In the data rows, the value 128 means zero.
Here are some points:
[174,144,71,124,141,173,117,119,126,183,170,219,54,221,29,180,112,151,92,99,147,166,166,62,122,211,177,191,243,
 132,203,0,132,134,39,210,151,185,137,167,138,92,156,137,169,117,100,110]
[135,147,127,139,133,193,116,109,138,155,170,196,17,187,77,140,116,169,80,118,146,176,148,79,123,211,219,167,251,
 105,208,0,129,142,85,202,163,151,113,168,118,136,133,133,129,119,110,153]
[91,106,182,95,141,90,142,129,136,118,100,48,179,75,206,61,164,87,159,166,76,93,135,174,134,71,79,110,84,
 167,101,183,131,126,163,77,88,94,132,109,84,142,122,69,110,128,133,124]
[126,151,138,142,169,134,121,152,90,162,156,132,86,140,117,124,151,166,81,120,134,206,100,110,125,188,186,125,172,
 136,139,117,99,136,116,134,153,143,92,148,233,162,166,145,136,136,52,139]
[59,135,158,82,114,106,129,126,129,115,137,117,197,107,193,111,92,141,137,154,125,99,101,189,129,84,76,185,71,
 129,91,166,127,88,157,130,186,35,171,62,85,155,124,125,144,112,135,127]
[88,168,138,161,103,134,130,26,109,134,162,138,132,155,32,153,129,158,122,119,133,120,184,98,123,146,166,171,172,
 119,174,104,122,154,120,144,139,119,144,156,130,171,119,113,144,110,139,148]
[163,51,97,150,146,72,93,144,130,88,125,96,201,108,180,115,82,99,98,135,125,106,94,144,164,87,92,83,40,
 166,19,217,111,81,161,80,99,110,144,113,131,110,127,131,146,114,163,97]
[141,148,134,113,110,131,128,125,103,116,90,100,141,126,164,123,141,138,127,95,142,120,79,154,115,107,84,129,111,
 112,91,112,158,152,121,123,110,121,143,126,115,114,112,139,124,115,105,133]
[139,125,119,110,93,113,126,102,121,107,110,121,98,105,170,123,122,148,111,169,114,164,123,151,111,118,91,115,81,
 146,111,197,138,113,113,128,108,134,117,84,255,81,87,163,156,116,135,112]
[171,135,80,87,107,123,109,109,116,131,131,159,104,171,103,188,85,150,106,135,44,139,145,105,137,162,137,117,151,
 133,149,83,149,120,73,153,169,197,158,133,138,109,77,191,150,133,128,192]
[145,116,121,129,139,152,211,98,122,127,164,130,49,143,83,132,139,123,132,67,163,99,139,120,148,146,136,136,199,
 101,161,81,121,138,101,136,148,171,99,148,154,148,140,125,183,76,110,191]
[119,106,66,178,137,138,130,124,127,120,159,112,138,123,147,98,84,176,104,132,184,125,112,152,137,153,101,95,114,
 159,63,167,189,126,153,145,102,162,196,105,123,85,113,169,114,125,134,122]
[116,172,143,120,107,149,125,99,122,180,132,80,127,140,93,177,149,128,151,140,114,123,118,74,140,102,152,140,133,
 113,169,140,126,125,127,138,255,127,121,123,124,157,135,106,84,134,142,123]
[172,99,107,98,135,128,122,128,131,104,93,118,196,79,164,84,102,92,167,126,122,97,70,183,81,98,64,86,59,
 152,105,202,123,107,171,104,92,127,132,91,116,116,131,110,119,147,149,122]
[169,142,0,163,155,143,149,97,67,123,135,126,86,238,84,169,103,179,108,116,178,162,165,117,131,171,89,139,157,
 149,166,108,161,76,114,162,130,190,144,142,89,80,122,206,141,191,103,149]
[117,164,194,84,105,170,84,120,164,183,152,131,106,171,88,104,173,71,151,134,147,105,170,101,143,117,191,193,168,
 90,198,34,159,161,115,148,160,48,76,74,61,203,176,80,130,110,89,108]
[129,124,136,132,124,124,117,126,109,155,167,124,109,153,105,136,155,132,134,122,89,124,140,137,142,125,159,158,145,
 127,118,107,163,131,126,152,133,184,120,127,137,121,163,133,158,131,130,130]
[143,112,167,111,66,130,153,135,175,138,161,134,137,88,101,90,159,94,100,124,132,150,192,119,130,134,102,120,106,
 137,126,156,134,108,155,119,123,88,120,134,131,188,143,103,115,143,117,102]
[118,160,154,139,126,132,116,119,128,176,103,147,105,141,111,124,133,103,123,111,147,133,144,75,131,185,163,138,172,
 87,192,87,125,183,167,137,143,112,127,145,124,168,139,117,138,120,108,100]
[134,123,140,155,147,97,169,123,129,121,121,148,139,108,150,135,118,126,138,109,130,134,146,159,146,168,103,133,103,
 148,77,165,138,138,142,97,134,131,142,126,124,106,94,126,130,161,146,90]
Here are 10 more points, each followed by its number:
[82,118,201,85,112,102,135,126,131,115,97,94,160,68,108,88,168,58,158,145,11,108,124,165,137,87,108,120,70,
 124,107,169,149,92,105,156,59,71,88,102,106,147,112,110,74,147,151,115] 0
[150,131,169,51,156,102,112,173,121,87,91,78,166,62,188,123,145,135,166,130,132,124,85,167,103,95,38,113,52,
 130,72,192,131,160,195,121,127,128,145,66,146,147,128,129,119,138,162,115] 1
[94,125,255,104,122,124,120,120,133,124,75,116,203,52,187,84,183,27,128,156,97,64,93,180,151,106,115,108,74,
 124,79,173,169,141,187,69,43,90,104,137,117,114,129,79,126,137,154,86] 2
[165,141,116,153,148,129,126,116,137,118,100,129,118,125,97,111,125,154,106,106,131,91,147,128,105,138,108,149,175,
 117,174,111,127,146,118,112,133,105,122,129,125,70,130,173,130,102,97,120] 3
[100,120,151,116,146,93,130,124,176,99,85,0,175,63,222,95,151,55,152,155,93,101,79,171,145,68,74,100,38,
 134,48,186,104,122,147,97,117,73,116,112,92,128,174,90,105,145,133,68] 4
[126,139,143,127,135,193,124,152,137,94,79,106,152,81,189,102,133,117,128,119,107,101,88,161,127,140,85,70,82,
 143,76,198,136,124,155,109,96,136,117,83,114,89,126,193,113,90,156,126] 5
[105,151,188,95,123,137,115,116,137,122,98,113,0,111,167,105,174,117,140,132,134,127,121,129,127,126,137,134,134,
 112,138,122,138,120,133,94,142,102,118,125,194,149,122,96,129,121,132,142] 6
[99,77,114,119,110,138,172,151,148,124,134,131,140,134,107,123,139,166,168,121,115,105,128,150,124,113,128,129,107,
 113,115,148,121,118,151,153,124,104,136,113,141,142,136,151,113,150,111,140] 7
[169,125,69,148,107,131,124,208,101,148,60,148,84,163,82,205,101,203,106,133,181,184,128,109,159,231,171,125,173,
 105,192,98,129,120,88,182,174,163,164,122,118,66,132,173,157,113,122,153] 8
[120,123,171,105,138,84,126,142,128,108,86,165,161,90,161,85,122,88,136,218,137,99,158,136,139,83,96,104,103,
 147,90,161,136,90,119,86,124,103,121,109,91,155,109,33,102,117,146,117] 9
Which of these numbered points is nearest to each point below, looking only along the 2 directions in which the first points spread most? Its number follows each.
[123,111,98,150,152,107,131,120,89,139,134,138,101,181,139,152,114,139,171,104,124,160,125,122,121,134,154,128,144,
 112,140,103,138,138,106,139,140,145,127,151,116,118,118,156,128,135,83,129] > 3
[75,105,219,112,122,103,123,107,141,126,112,43,184,74,201,70,176,79,151,163,107,97,130,166,142,67,52,94,53,
 144,99,173,150,126,163,131,99,104,89,99,112,131,126,95,79,129,161,105] > 2
[111,121,101,115,144,144,111,123,114,142,116,126,153,132,127,138,107,130,141,100,139,131,99,121,122,129,150,102,142,
 107,135,121,108,129,85,122,144,178,130,255,132,100,127,104,132,137,104,137] > 3
[95,132,98,88,117,119,124,127,98,96,115,134,162,92,140,140,175,84,161,132,101,123,131,128,58,110,130,134,86,
 84,89,140,134,133,129,69,143,94,117,111,87,142,131,124,112,129,152,140] > 9
[84,127,183,150,101,114,122,128,185,122,124,142,130,46,150,54,162,56,181,143,96,46,120,136,141,75,97,189,107,
 114,116,127,107,158,146,109,114,84,104,126,100,177,125,60,94,129,144,113] > 0
[54,133,177,85,100,82,128,138,138,98,72,112,187,61,228,80,148,68,191,145,132,90,97,204,117,50,70,82,1,
 142,34,218,131,130,199,42,75,72,123,58,115,154,132,100,64,139,168,100] > 4
[151,118,38,177,140,150,88,105,143,114,158,172,103,197,61,177,92,197,64,99,166,190,122,90,145,202,174,152,180,
 134,177,40,114,115,93,135,133,170,175,189,131,45,142,143,150,113,181,161] > 8
[147,126,49,161,124,157,125,135,92,150,108,169,77,183,33,191,120,212,85,158,166,171,122,96,136,186,137,135,148,
 146,135,106,111,132,98,146,160,173,146,189,146,58,108,162,132,90,130,125] > 8
[131,135,134,115,151,123,161,74,147,146,153,151,130,83,136,127,146,96,129,144,116,117,134,132,173,72,148,127,107,
 116,155,107,144,132,104,131,109,139,104,119,105,159,238,101,167,137,122,139] > 6
[148,127,146,115,79,139,137,79,184,139,124,109,145,112,147,81,162,115,122,181,223,40,127,171,111,58,101,114,129,
 120,129,134,123,145,187,121,117,77,93,84,128,145,132,133,135,110,148,130] > 9
[121,132,147,122,124,77,117,221,99,117,82,102,176,95,208,109,145,98,132,144,94,136,131,163,105,84,75,95,44,
 143,62,171,123,113,164,119,111,124,130,107,102,97,109,92,112,142,169,152] > 1
[114,114,130,116,84,127,131,154,91,101,102,96,163,134,185,135,110,146,164,123,127,126,115,138,123,117,79,59,115,
 132,110,212,140,125,153,114,116,150,151,79,153,115,169,102,109,132,138,149] > 5
Now 10 new points, numbered from 0 again:
[133,91,116,119,90,122,110,164,118,111,111,37,152,134,171,103,76,134,130,139,118,129,120,154,134,107,95,80,72,
 113,110,182,129,113,155,113,120,157,139,123,129,120,82,112,179,146,150,117] 0
[80,140,159,114,107,94,139,146,129,111,135,92,149,125,147,133,98,77,145,144,136,79,98,139,93,59,139,106,83,
 126,131,115,183,105,150,130,124,61,120,111,100,156,132,107,105,102,143,119] 1
[126,99,174,147,140,91,107,140,124,95,0,127,146,84,176,158,114,132,125,103,118,139,120,138,134,82,81,85,79,
 120,103,191,77,116,144,104,109,133,130,110,167,107,132,152,117,145,133,142] 2
[161,127,99,141,104,114,110,91,144,106,107,118,225,156,162,117,142,140,148,130,133,131,109,168,137,122,117,120,111,
 149,97,141,134,103,154,101,107,141,129,68,135,160,142,156,108,126,142,96] 3
[136,157,52,195,181,186,144,19,112,155,213,174,6,197,26,149,115,178,64,87,202,179,155,34,110,214,215,177,255,
 111,207,0,149,142,46,236,154,182,124,192,131,83,147,147,167,118,63,106] 4
[149,110,94,153,121,115,124,130,130,134,115,123,138,125,182,106,96,148,104,139,112,168,121,148,142,176,128,76,99,
 105,93,182,142,112,141,81,71,130,160,124,149,92,101,159,156,154,144,149] 5
[170,180,73,153,134,177,115,166,120,172,182,246,42,222,34,179,75,211,108,104,158,149,167,22,129,174,204,198,233,
 101,222,26,163,193,70,176,142,206,192,203,131,120,138,191,149,64,83,162] 6
[170,118,170,103,122,132,165,111,132,139,136,150,113,161,134,95,133,125,107,111,117,114,140,123,97,131,131,135,156,
 101,96,109,141,130,123,122,141,118,106,137,123,148,89,115,157,136,67,158] 7
[142,111,93,157,116,91,103,155,162,116,175,118,176,116,175,130,90,146,106,149,127,152,147,155,133,151,96,136,152,
 172,103,210,106,103,129,122,128,99,157,144,125,110,143,123,124,143,151,193] 8
[149,175,68,178,156,110,120,186,85,113,133,146,146,119,139,180,70,188,44,3,131,166,111,148,209,152,106,65,93,
 105,109,189,101,140,134,129,91,168,137,132,94,70,128,201,155,135,94,123] 9
The same question for these:
[185,134,101,160,117,100,63,172,119,29,180,121,140,132,133,122,78,167,128,142,141,193,107,149,183,129,92,96,127,
 177,162,203,134,127,117,103,96,139,145,120,124,106,132,156,141,121,181,141] > 5
[112,156,112,122,122,103,104,164,148,104,120,128,150,118,165,146,116,105,142,145,122,129,103,142,147,89,90,95,84,
 206,47,172,86,121,255,100,115,110,132,71,117,119,136,126,116,143,139,101] > 2
[97,114,241,95,115,70,119,124,117,92,78,87,176,98,169,104,166,66,157,149,96,92,113,164,64,113,74,130,88,
 113,127,179,129,111,167,99,148,81,132,84,103,233,124,87,94,98,116,86] > 1
[111,132,159,134,139,118,159,153,129,105,124,101,189,67,170,137,137,96,144,142,77,101,103,194,141,114,80,100,67,
 160,76,177,136,128,171,119,110,130,141,97,109,117,118,135,103,150,160,145] > 2
[122,129,143,133,166,117,92,117,120,148,104,131,127,159,122,128,142,133,146,89,162,107,128,89,151,109,150,136,143,
 110,153,114,147,143,116,165,126,128,91,137,124,179,125,115,116,102,135,142] > 7
[109,140,133,151,127,182,142,134,124,124,149,124,145,124,118,161,153,154,171,146,92,142,128,126,138,146,221,117,124,
 106,151,115,117,106,136,134,136,163,96,114,140,117,57,137,128,93,124,139] > 7
[165,0,123,121,134,141,129,129,142,110,132,105,175,125,169,122,106,160,130,132,136,125,124,182,130,142,80,62,65,
 142,115,176,112,124,160,61,106,163,162,100,100,87,134,158,98,151,147,155] > 0
[124,130,123,118,53,132,131,118,140,142,124,128,122,140,99,128,157,110,149,105,143,136,152,115,115,95,169,172,141,
 107,159,61,120,139,132,114,147,114,121,157,132,144,126,145,114,111,122,87] > 7
[101,103,212,79,106,94,134,97,168,121,85,62,173,86,152,66,170,89,202,99,87,127,123,145,107,24,101,116,78,
 107,97,162,137,140,167,100,94,71,79,103,82,174,132,56,134,95,142,87] > 1
[148,132,154,115,125,151,110,148,124,134,129,137,123,128,121,119,136,123,130,136,121,119,112,99,124,154,129,137,145,
 117,146,115,149,133,129,116,132,148,113,126,117,142,164,83,102,125,140,103] > 7
[120,104,108,123,138,86,129,158,131,94,89,154,177,94,209,125,126,170,119,118,118,119,108,181,134,121,116,71,61,
 60,77,208,130,107,163,89,96,118,132,116,113,123,104,223,102,164,112,136] > 0
[147,125,130,181,151,143,140,115,153,130,143,145,122,195,80,118,130,184,116,150,150,163,138,99,137,189,146,141,195,
 139,167,63,129,167,92,127,154,126,127,46,161,110,131,160,132,138,138,120] > 7
